Where one turn sends some rows of the set: a few examples, then the rows asked:
k_669: [0.06,0.08,-1.25,-0.51,-0.08,-0.35,-1.84,-2.33,1.71,0.42,0.69,2.15,-0.66,4.18,1.95,-1.50,0.07,-1.02,0.19,-1.04,1.52,2.33,-0.30,-0.75,-1.48,0.60,-0.20,-1.01,-0.49,1.04,0.62,0.71,2.21,0.84,-0.68,-0.29,-0.38,-1.19,1.66,-0.39,2.50,0.13,-0.91,-0.97]
k_538: [-2.77,1.80,2.24,2.45,-1.68,-0.06,-0.81,-3.04,0.88,0.57,-0.40,1.65,0.08,1.82,-0.90,0.86,-1.20,-0.12,0.09,0.88,2.12,1.83,-1.76,1.24,-1.83,0.02,2.24,-1.48,-1.51,-1.09,-0.42,1.52,0.69,1.35,-0.44,0.61,0.31,-0.15,0.64,1.01,-0.90,-1.77,-0.03,1.13]
k_106: [-1.16,-1.47,1.02,-0.73,0.48,-0.97,-1.47,-1.08,0.91,1.13,0.01,0.51,-0.45,-0.10,-1.92,-3.27,-0.56,1.26,-1.76,1.52,-0.03,0.76,0.30,-1.08,-3.49,1.58,-2.11,0.29,-1.77,1.65,0.96,0.66,-0.90,1.57,0.20,-1.13,0.30,1.20,-0.50,-0.66,3.61,-0.58,-0.66,1.26]
k_510: [-1.21,1.63,1.53,1.18,1.70,-2.56,0.33,0.43,1.09,-0.67,-0.03,1.08,0.47,2.05,1.21,0.17,-2.40,0.25,0.32,1.00,0.47,1.70,0.22,-0.23,-0.34,-0.97,-2.13,-1.54,-1.59,-1.44,1.83,-0.54,1.56,-0.10,-0.90,-2.39,-1.26,-1.26,-0.73,-1.18,0.63,-0.09,-1.12,0.69]
k_933: [0.99,-0.02,-0.53,0.14,-1.36,1.94,-1.13,-0.57,-0.02,-0.36,0.05,-1.34,-0.72,-1.85,-0.47,1.29,1.82,-0.91,1.91,-0.01,1.75,-1.51,1.49,-0.48,0.03,-2.75,-1.07,0.29,-1.10,-1.13,0.04,1.08,0.80,0.85,-1.25,-2.29,1.05,0.38,0.73,1.62,-1.13,-0.66,0.69,-0.46]
k_547: [0.27,-0.79,-1.02,-0.07,-0.62,1.41,-1.56,-0.66,0.00,-0.87,0.17,-2.08,-0.13,-1.23,0.86,1.73,1.69,-1.68,1.93,0.58,1.62,-1.45,2.14,-0.84,-0.46,-2.90,-0.70,0.56,-1.80,-0.73,0.91,0.60,0.92,1.39,-0.93,-2.16,0.89,0.68,0.94,0.90,-0.99,-0.20,0.92,0.14]
k_94: [-1.42,1.46,1.74,-0.26,-3.06,-1.06,-0.82,1.40,-2.23,1.28,-0.06,-0.37,1.09,1.14,1.10,-1.29,0.11,0.37,0.29,0.24,-0.28,0.26,0.69,0.54,-2.74,1.08,-0.89,-0.66,-1.12,-0.21,1.62,-1.15,0.25,0.97,-1.32,-2.19,2.23,1.06,2.46,-0.08,1.59,-1.30,0.07,-0.41]
k_567: [0.14,-1.22,-0.64,-2.33,1.98,0.43,-1.49,0.43,-0.34,-1.94,-0.92,0.96,0.54,0.56,2.08,0.04,0.52,-2.10,-0.56,0.32,-0.09,1.26,0.86,-0.41,-1.81,0.15,-0.28,-1.74,-0.07,1.77,0.62,-0.06,2.70,1.92,-0.65,0.73,-0.22,-0.87,-3.58,1.00,1.29,0.56,0.85,0.20]
k_479: [-2.18,-0.21,2.21,1.37,0.58,-1.43,0.24,1.27,1.07,2.83,-1.39,-0.51,0.24,2.44,-0.44,0.03,2.67,0.61,-0.22,0.66,1.78,-1.00,0.31,-1.69,-0.51,-1.56,-0.12,0.75,-1.01,1.32,0.44,-1.24,2.51,2.26,-1.54,-0.13,-0.84,-1.35,-0.92,0.06,1.27,-2.06,-0.82,0.95]
k_713: [-0.60,1.36,-0.27,2.00,-2.05,-0.10,0.31,1.02,1.86,-1.51,0.45,-0.69,2.04,1.24,0.62,1.32,1.76,-1.36,-1.03,1.96,0.54,0.32,-2.08,0.66,-2.15,-1.63,-2.97,0.00,-0.12,-0.68,3.15,1.73,1.06,0.43,-1.05,-1.04,0.55,-0.60,0.56,2.45,0.16,-1.48,1.17,1.41]
k_308: [-0.45,0.72,0.15,1.90,0.72,0.44,-2.23,-0.54,2.04,-0.01,-0.13,1.36,2.84,1.25,-0.41,-0.48,1.96,-1.41,0.00,1.29,-0.24,1.67,-0.03,0.68,-2.42,1.78,-0.70,1.82,1.90,-0.35,-0.20,2.27,-0.88,1.66,-1.65,-0.77,1.17,0.04,2.23,-0.66,-0.38,-1.33,1.46,-0.36]
k_375: [-2.85,0.65,1.07,2.15,-1.23,-0.62,-1.36,-2.06,-0.13,-0.12,-2.42,-0.09,0.33,1.90,1.79,1.80,0.84,1.10,-0.78,1.38,0.05,1.36,1.25,-0.12,-2.48,-1.26,0.24,1.05,-2.14,-1.60,-0.06,0.54,0.22,-0.41,-1.47,0.02,-2.34,0.60,1.30,0.27,2.16,-1.11,0.59,0.00]
k_760: [-0.79,-0.48,0.91,1.14,0.42,2.31,0.08,0.51,1.03,-0.82,0.23,-2.51,0.33,-1.84,1.65,0.13,0.79,1.41,0.48,-0.86,0.01,0.60,-2.08,0.44,-1.77,-2.30,-0.95,-2.12,-1.99,1.43,1.08,-0.48,-0.18,1.84,0.46,-0.82,-1.07,-1.43,-0.48,0.27,1.43,-0.50,0.03,1.71]
k_478: [0.30,1.61,0.77,1.59,-0.43,-1.31,-0.07,-0.53,-0.98,1.50,1.85,-0.71,2.04,1.38,0.34,0.08,0.88,-1.57,1.03,1.55,1.49,2.39,0.29,0.64,0.19,1.71,0.16,-0.70,0.03,0.16,0.71,1.10,0.69,1.92,-0.64,1.74,-0.67,-3.00,1.48,0.32,2.09,0.48,1.28,2.05]
k_634: [1.16,-1.73,1.98,0.94,0.86,0.67,1.10,-1.44,-0.05,0.65,1.02,1.32,1.27,0.52,-0.36,0.48,1.23,-1.49,2.52,1.06,0.13,0.16,0.45,0.05,-3.18,0.72,0.65,-1.94,1.56,2.80,0.29,0.99,0.24,1.90,1.15,-0.76,-0.44,0.45,-0.85,1.52,2.98,1.15,-0.43,0.80]
k_845: [0.07,0.12,2.56,3.28,1.64,1.87,0.36,0.28,-0.85,0.33,0.20,0.30,-0.13,0.96,-0.03,1.05,2.06,-0.47,0.82,1.22,-0.44,0.02,-0.44,1.21,0.06,0.62,-0.21,-1.07,0.34,-0.92,-0.44,0.60,1.82,0.33,-0.11,0.96,1.07,0.21,-1.69,2.89,-1.58,0.68,-0.56,1.85]
k_711: [-1.23,0.45,1.62,-0.30,-2.17,-0.92,-2.63,0.26,-0.35,-0.80,1.54,-0.01,-1.46,2.87,-0.19,-1.44,0.96,1.46,1.01,2.52,0.31,1.87,-0.07,-1.08,-1.95,-0.59,0.14,-1.20,-0.57,-1.95,0.60,0.94,0.25,0.13,-3.24,-0.05,2.51,-0.91,0.27,2.18,1.07,0.19,-0.08,-0.85]
k_673: [-0.32,0.16,-1.87,-1.57,-1.16,0.65,-0.18,-0.93,2.21,0.30,0.06,0.79,1.81,1.73,-1.20,-0.87,-1.85,-0.36,-1.46,-0.06,-0.76,1.06,-0.76,-0.21,-1.83,-1.81,1.70,-0.25,-0.21,-0.81,0.38,0.67,0.28,4.12,-0.34,1.05,-0.05,-1.10,-2.65,0.04,2.08,-1.23,-2.97,-0.72]
k_7: [-0.80,-1.38,-0.90,0.44,0.03,-0.30,0.68,0.53,0.52,0.16,-1.08,-1.25,-0.37,1.35,-1.14,-0.57,-0.59,1.74,1.04,1.22,1.10,2.50,-1.47,-2.47,-2.19,-1.59,-0.99,-0.94,0.00,-2.61,-0.26,-1.63,1.00,4.33,0.02,0.14,0.01,-0.13,-1.46,-0.98,-1.43,-1.06,-1.80,0.82]
k_755: [-2.61,2.44,-0.59,0.48,-1.54,0.16,-1.76,1.94,-0.28,-0.03,2.42,1.41,0.90,-0.27,2.06,-1.97,0.08,1.24,-0.47,0.26,-0.16,2.23,-0.38,0.34,-3.18,0.48,-0.41,-1.69,-0.62,-1.30,0.36,1.00,1.38,1.38,-1.18,1.36,1.36,-0.33,-0.59,-0.43,-1.00,-1.41,0.55,-1.00]
k_270: [2.06,0.43,1.10,-1.56,0.01,0.53,-0.33,-0.56,-1.48,2.96,0.75,0.84,1.75,0.38,-1.03,-1.09,0.04,-0.32,-0.11,0.79,-1.30,-0.73,-0.15,1.86,-1.34,-0.66,-0.16,0.54,-0.85,0.55,2.04,0.53,2.10,1.90,0.77,2.63,-1.68,-0.38,-1.06,1.52,-0.67,0.01,-1.12,-0.58]
k_541: [-0.66,-0.40,-2.08,-1.78,-0.94,-0.22,-0.11,-1.46,1.56,1.02,-0.08,0.18,0.99,1.78,-0.94,-0.64,-2.66,-0.96,-0.81,0.50,-1.32,0.71,-0.99,0.12,-2.33,-1.36,1.47,0.40,-0.37,-0.57,1.16,0.09,0.91,4.16,-0.34,1.31,0.27,-0.16,-2.28,-0.37,2.12,-1.30,-3.03,0.21]
k_250: [0.58,0.55,-0.05,0.22,-0.74,0.18,-0.21,-1.62,-0.73,1.69,-0.42,1.27,4.18,-0.52,0.34,-0.80,0.38,-0.34,1.55,1.87,1.38,-2.44,1.97,-1.80,-0.79,-0.28,-0.65,1.72,0.10,0.58,0.24,2.32,1.18,0.18,0.04,-0.22,0.60,2.54,-0.59,-0.58,-0.07,0.28,-0.37,-1.21]
k_679: [-1.54,0.84,1.60,1.54,0.86,-0.57,1.38,1.34,1.28,-1.19,-1.20,1.64,0.65,2.43,0.20,0.12,-1.99,-1.88,-0.97,-0.18,1.56,0.34,0.90,-1.38,-1.49,-1.04,-0.79,-0.15,-0.02,2.28,-2.29,-0.63,0.93,2.90,1.20,0.14,-0.18,1.28,-2.04,0.50,-0.20,-0.19,-1.50,0.62]
k_653: [0.66,-1.46,-0.67,0.93,-0.94,0.59,-0.27,-2.22,-0.80,-1.35,0.46,0.24,-2.35,-1.07,-1.31,1.10,-0.32,-0.04,0.19,1.66,0.44,1.71,0.62,-2.53,-2.23,0.01,-2.47,-0.10,-1.44,-2.09,-0.61,1.50,-0.28,3.05,-0.02,-1.72,0.56,1.87,0.92,2.11,1.24,-0.83,-1.08,1.94]
k_601: [-0.43,-0.75,-0.43,0.07,0.37,-0.54,0.49,0.63,0.53,-0.05,-0.71,-0.53,-0.06,1.90,-2.25,0.21,0.25,1.64,0.65,1.42,1.44,3.35,-1.74,-2.65,-1.61,-1.10,-0.09,-0.59,-0.17,-2.83,0.08,-1.74,0.97,3.93,0.60,-0.56,-0.60,0.73,-1.51,-0.57,-1.07,-1.35,-1.19,1.26]
k_331: [1.48,-0.06,0.75,-1.45,-0.45,0.43,-0.10,-0.12,-2.03,3.18,0.62,1.28,1.59,0.28,-0.05,-0.56,0.34,0.15,0.54,0.89,-1.72,-0.81,-0.72,0.90,-0.36,-0.22,0.65,1.33,-0.14,0.68,1.88,0.07,1.89,2.29,0.09,2.43,-2.00,0.13,-0.74,1.20,0.12,-0.72,-1.51,-0.89]
k_885: [-1.88,1.76,-1.13,0.43,0.19,2.34,-1.41,-1.19,1.26,-1.37,-0.01,0.51,2.11,-0.05,0.64,-1.03,-0.23,-0.49,0.65,-0.02,1.13,1.00,-1.72,-1.51,-2.46,1.52,-0.40,-0.61,0.16,0.36,-0.34,0.83,0.35,0.45,1.02,-1.72,3.11,3.39,-2.45,0.46,1.16,0.32,0.65,0.69]
k_76: [-1.76,0.60,0.13,0.40,-1.52,-0.03,-1.69,-0.08,0.87,-0.70,-1.20,1.57,0.32,2.37,0.83,0.04,-1.15,0.43,-1.47,1.56,0.27,0.30,-1.16,-0.58,-1.84,1.27,-3.39,-1.88,-1.05,-0.15,1.34,1.22,-2.68,1.86,1.01,-2.45,-0.82,0.20,1.49,1.76,-0.77,1.25,-0.53,-0.31]
k_598: [-2.01,0.20,-0.95,0.18,-0.06,0.38,-3.01,-1.41,0.44,0.84,0.30,1.74,-0.36,2.14,0.62,-0.97,1.12,-2.63,-2.60,1.57,0.13,-1.13,2.23,-1.14,-1.39,0.66,0.90,0.91,-0.47,-0.31,-0.37,1.00,-0.20,2.19,-0.46,0.63,2.20,-0.65,-2.01,3.01,2.45,0.25,-0.39,0.27]
k_869: [-0.45,0.06,0.96,2.07,0.29,1.08,-1.26,0.92,3.35,-0.80,0.62,-0.71,-0.45,-0.43,-0.32,1.46,2.66,-1.01,-0.46,1.10,0.46,0.39,0.91,-1.71,-3.08,-2.44,-2.16,1.13,-0.59,0.85,-0.21,2.60,-0.91,1.69,2.15,-0.10,-0.30,-0.76,-0.95,1.35,2.56,-1.36,-1.41,-0.47]
k_392: [0.33,-0.42,-1.26,1.29,-1.07,0.58,-0.38,-2.65,-0.53,-0.71,-0.10,0.05,-2.03,-1.43,-1.56,0.32,-1.03,0.05,-0.01,1.45,1.50,1.66,0.44,-2.51,-3.01,-0.61,-2.99,-0.02,-1.61,-2.58,-0.83,1.05,-0.13,2.64,0.80,-1.44,0.70,1.51,0.04,2.05,0.16,-0.82,-0.16,1.71]
k_952: [0.57,0.63,-0.61,-0.29,-0.99,0.13,-0.62,-1.64,-0.22,1.49,-0.26,1.21,3.18,-0.87,-0.34,-0.63,0.93,-0.38,1.39,2.48,1.26,-2.09,1.76,-1.15,0.00,-0.61,0.77,2.20,0.29,-0.31,0.36,2.20,0.39,-0.53,0.00,-0.08,0.12,2.58,-1.06,-0.10,0.61,0.35,0.23,-0.98]
k_25: [-0.54,0.55,0.18,0.75,-2.03,-0.47,0.16,-1.99,1.77,0.69,-1.93,0.14,0.82,0.63,1.72,-0.11,1.04,0.96,-0.23,1.99,-0.65,-0.58,-0.47,2.66,-3.93,-0.24,0.75,-2.70,-1.31,-0.26,1.04,2.08,0.91,-0.13,0.18,0.98,0.15,0.32,1.49,-1.63,0.62,-0.51,-0.25,1.88]
k_146: [-1.38,-0.89,1.43,0.28,0.84,0.94,-1.99,0.57,-0.35,0.48,-0.23,-0.60,2.55,-1.12,-1.45,1.19,2.36,-1.68,1.14,0.08,2.40,1.72,0.31,-0.98,-1.27,1.64,-0.70,0.90,0.15,0.91,1.94,0.52,0.36,1.62,1.31,-2.24,0.53,0.27,-1.97,-0.47,1.90,-2.14,1.07,-1.00]
k_688: [0.97,-1.02,2.67,-0.47,0.13,-0.67,-1.51,1.31,0.49,-1.26,-1.71,-0.39,-1.13,1.28,-1.70,-0.93,0.60,-1.16,-2.25,2.56,1.96,0.64,-0.77,-1.15,-0.81,0.37,-2.77,-0.48,-1.17,0.63,1.09,0.71,0.24,1.96,2.48,0.01,2.36,-0.65,-1.36,1.76,-0.35,-1.00,-1.37,1.10]

k_933 -> k_952
k_713 -> k_308
And these:
k_673 -> k_601
k_106 -> k_760
k_634 -> k_567
k_375 -> k_94

